[153 109 160 156 153] -> k605
[174 146 116 105 109] -> k741
[146 105 146 145 154] -> k843
at: [145 154] -> k843, 4
all k843: [146] -> 1 3
all k605: [153] -> 1 5
at: [174 146 116 105] -> k741, 1
at: [146 105] -> k843, 1
at: [146 105 146 145] -> k843, 1
at: [160 156] -> k605, 3

[180  70  70  81] : k394
[183  73 147 154] : k843
[173 126 147 147] : k697
[155 152 142 130] : k992
[110 101 136  85] : k741
[149 174 146  96] : k223
at: [147 147] -> k697, 3
all k394: [70] -> 2 3
all k697: [147] -> 3 4

[123 169 161 124 130] : k110
[160 131 111 142 114] : k605
[169 123 108 132 115] : k223
at: [123 169] -> k110, 1
all k110: [123] -> 1
at: [132 115] -> k223, 4
at: [169 161 124] -> k110, 2

[159 107 119 112 159 128 171  95] = k223
[153 124  89 165  90 159 128 112] = k889
[106  90  90  90 106 119  90 106] = k938
[128  90 159 128 112 119 129 106] = k843
[112 119 129 106 171  95 154  99] = k697
all k938: [90] -> 2 3 4 7
all k938: [106] -> 1 5 8
all k223: [128] -> 6
at: [ 90  90 106 119] -> k938, 3

[147 137 102 128]  k741
[153 124 140 153]  k394
[120 115  77 133]  k94
[119 119 119 119]  k843
all k843: [119] -> 1 2 3 4
all k394: [124] -> 2
at: [153 124] -> k394, 1
q: [119 119 119 119] -> k843
all k394: [153] -> 1 4
at: [124 140] -> k394, 2

[120 146  92 115  91 168 173 143  90  91 148 143 168 108  91 169 138 143
 146 146 169  92 104 168 145 100 138  90 145  92 109 148 146 132 169 146] = k697
[122 147  85 113  89 167 167 142  89  92 146 149 165 108  91 166 137 149
 147 150 165  92 105 165 144  96  89  89 145  93 109 147 149 134 165 144] = k110
[ 91 148 143 168 108  91 169 138 143 146 143 145 162 107  90 165 136 146
 144 146 158  92 103 170 144 102  90  94 145  90 107 147 146 170 164 145] = k843
all k843: [90] -> 15 27 30
at: [ 91 148 143 168 108  91 169 138 143 146 146] -> k697, 10

[109 109 110 156 109  94 103 157] : k159
[ 85 156 156 128 157 111 156  94] : k889
[ 85 174 183 110  90 102 118 167] : k938
[109 102 157 156 111 156 103 159] : k394
at: [109 110 156 109  94 103 157] -> k159, 2
all k889: [156] -> 2 3 7
all k159: [103] -> 7
all k938: [118] -> 7
all k159: [109] -> 1 2 5
at: [ 85 156 156 128] -> k889, 1
all k394: [109] -> 1

[124 146 112 112  99 134 120 136 129 125 136 133 137 130 129 126 113 120
 118 135 126 123 140 125 134 152 123 136 120 124 121 131 125 117 134 123
 132 128 129 134 128 126 130 132 121 122 122 127 135 126 130 135 130 120
 139 136 141 125 113 129 127 128 126 125] : k843
[117 115 132 121 116 138 131 129 120 128 127 131 126 128 127 131 120 130
 128 131 125 127 122 120 132 121 134 122 126 136 131 125 117 122 114 136
 124 125 127 123 134 125 130 120 117 116 139 123 115 117 126 126 127 133
 120 130  85 134 134 126 117 121 114 126] : k741
[122 130 119 140 127 124 125 130 141 124 125 126 131 122 121 131 124 124
 127 126 116 129 142 128 132 122 118 136 124 130 146 127 124 105 131 124
 125 109 133 125 134 130 127 130 132 128 122 133 116 120 139 135 126 121
 120 121 133 129 115 128 127 126 125 131] : k223
[114 124 128 126 131 130 121 131 124 124 127 126 130 126 129 125 123 127
 137 123 127 132 129 108 119 119 119 127 124 127 146 137 128 133 124 131
 130 129 116 131 129 132 128 130 123 124 148 118 126  92 125 125 126 113
 130 135 105 130 136 122 121 123 132 137] : k697
q: [114 124 128 126 131 130 121 131 124 124 127 126 130 126 129 125 123 127
 137 123 127 132 129 108 119 119 119 127 124 127 146 137 128 133 124 131
 130 129 116 131 129 132 128 130 123 124 148 118 126  92 125 125 126 113
 130 135 105 130 136 122 121 123 132 137] -> k697
at: [137 130 129] -> k843, 13
at: [141 124 125 126 131 122 121 131 124 124 127 126] -> k223, 9
all k223: [130] -> 2 8 30 42 44
all k741: [120] -> 9 17 24 44 55
at: [136 122] -> k697, 59
all k223: [142] -> 23

[126 121 101 144 101] = k159
[124 121 101 144 135] = k223
[124 121 175 144 135] = k889
[143 121 175 144 101] = k843
at: [124 121 175 144] -> k889, 1
q: [124 121 175 144 135] -> k889
all k159: [144] -> 4

[121 127 127 137 101]  k992
[133 121 131 132 161]  k394
[134 123 127 104 104]  k159
[133 121 131 132 144]  k843
[124 125 131 184 142]  k697
[137 121 128 108 134]  k110
[123 140 127 138 134]  k889
[122 139 127 129 126]  k605
at: [125 131] -> k697, 2
all k159: [127] -> 3
at: [129 126] -> k605, 4

[133 143 136  97  85 122 128 144 120 106 129 128 157 143 123 130  95  95
 110 158 141 106 156 129 110 124 130 156 132 108 115 140 129 155 125 136
 125  96 126 137 155 148 138 148 124  99 102 113 109 117 121 138 156 117
 127 133 109 126 166 144] : k992
[102 110 129 136 131 131 130 144 112 114 102 133 102 130  96 120 130 119
 113 111 144 111 134 136 119  99 138 147 124 137 115 124 122 124 127 113
 135 141 129 125 111 149 132 125 128 132 147 135 105 112 134 128 136 149
 108 137 132 141 118 114] : k159
[139 123 149 134 138 136 121 125 134 131 146 155 125 150 142 153 145 142
 127 165 150 138 111 119 118 135 140 129  83 111 145 139 132 132  93 131
 107 123 156 118 111 152 103 114 123 100 132 135 165 127 138 163 126 130
  71 138 127 120 134 127] : k843
[105 129 124 133 133 132 133 141 116 122 158 137 106 130 103 113 116 122
 121 110 151 118 131 132 119 106 137 145 130 141 115 122 128 128 132 120
 141 140 129 119 112 145 132 126 135 127 140 132 111 115 129 132 139 145
 111 134 136 146 122 110] : k697
[126 129 128 132 130 128 128 126 131 134 127 131 130 131 129 125 128 131
 128 130 128 133 130 128 131 128 130 126 129 128 129 130 127 131 129 127
 130 128 131 129 128 130 129 125 132 129 128 125 125 125 131 131 128 128
 131 130 128 125 126 125] : k394
[126 127 129 125 134 132 128 125 128 131 129 136 124 127 125 119 126 130
 136 127 134 132 127 129 130 127 130 131 134 134 126 128 131 132 129 131
 133 127 128 122 124 132 127 124 139 125 129 127 130 130 122 129 130 130
 124 131 131 129 128 125] : k94
all k159: [102] -> 1 11 13
at: [106 129] -> k992, 10
all k394: [131] -> 9 12 14 18 25 34 39 51 52 55
all k159: [111] -> 20 22 41
at: [131 131 129 128 125] -> k94, 56

[ 80  84 142 172 116 142]  k697
[102 102 142 143 143 143]  k223
[166 137 166 166 166 165]  k159
[ 82 175 177 173  81 173]  k394
[ 99 129 113 150 114 162]  k605
at: [ 84 142 172 116 142] -> k697, 2
all k223: [143] -> 4 5 6
all k394: [81] -> 5
all k697: [142] -> 3 6
all k159: [166] -> 1 3 4 5
at: [114 162] -> k605, 5

[109 117 126 153 123 131 122 132 121 136 143 121] : k159
[117 130 138 148 117 142 144 139 124 152 137 107] : k223
[136 128 133 115 128 124 126 135 141 115 122 127] : k110
[126 137 138 126 116 127 128  84 136  80  97  97] : k697
[137 127 129 111 121 133 124 139 121 128 117 126] : k992
[161  99  87 110 162 127 123  78 148  80 103 181] : k938
[171 103  89 104 158 117 117  83 146  79 101 181] : k605
[137 138 138 126 137 127 126 136 127 126 132 126] : k741
[104 149 156 133 108 131 128 168 117 159 142  89] : k889
all k605: [117] -> 6 7
all k110: [115] -> 4 10
all k697: [80] -> 10
all k741: [126] -> 4 7 10 12
at: [124 152 137 107] -> k223, 9
all k741: [138] -> 2 3
at: [128  84 136] -> k697, 7

[149 131 150  73] = k94
[131 148 131 121] = k741
[152 148 152  68] = k110
[153 148  95 148] = k843
[113 148 131 116] = k159
q: [113 148 131 116] -> k159
all k843: [153] -> 1

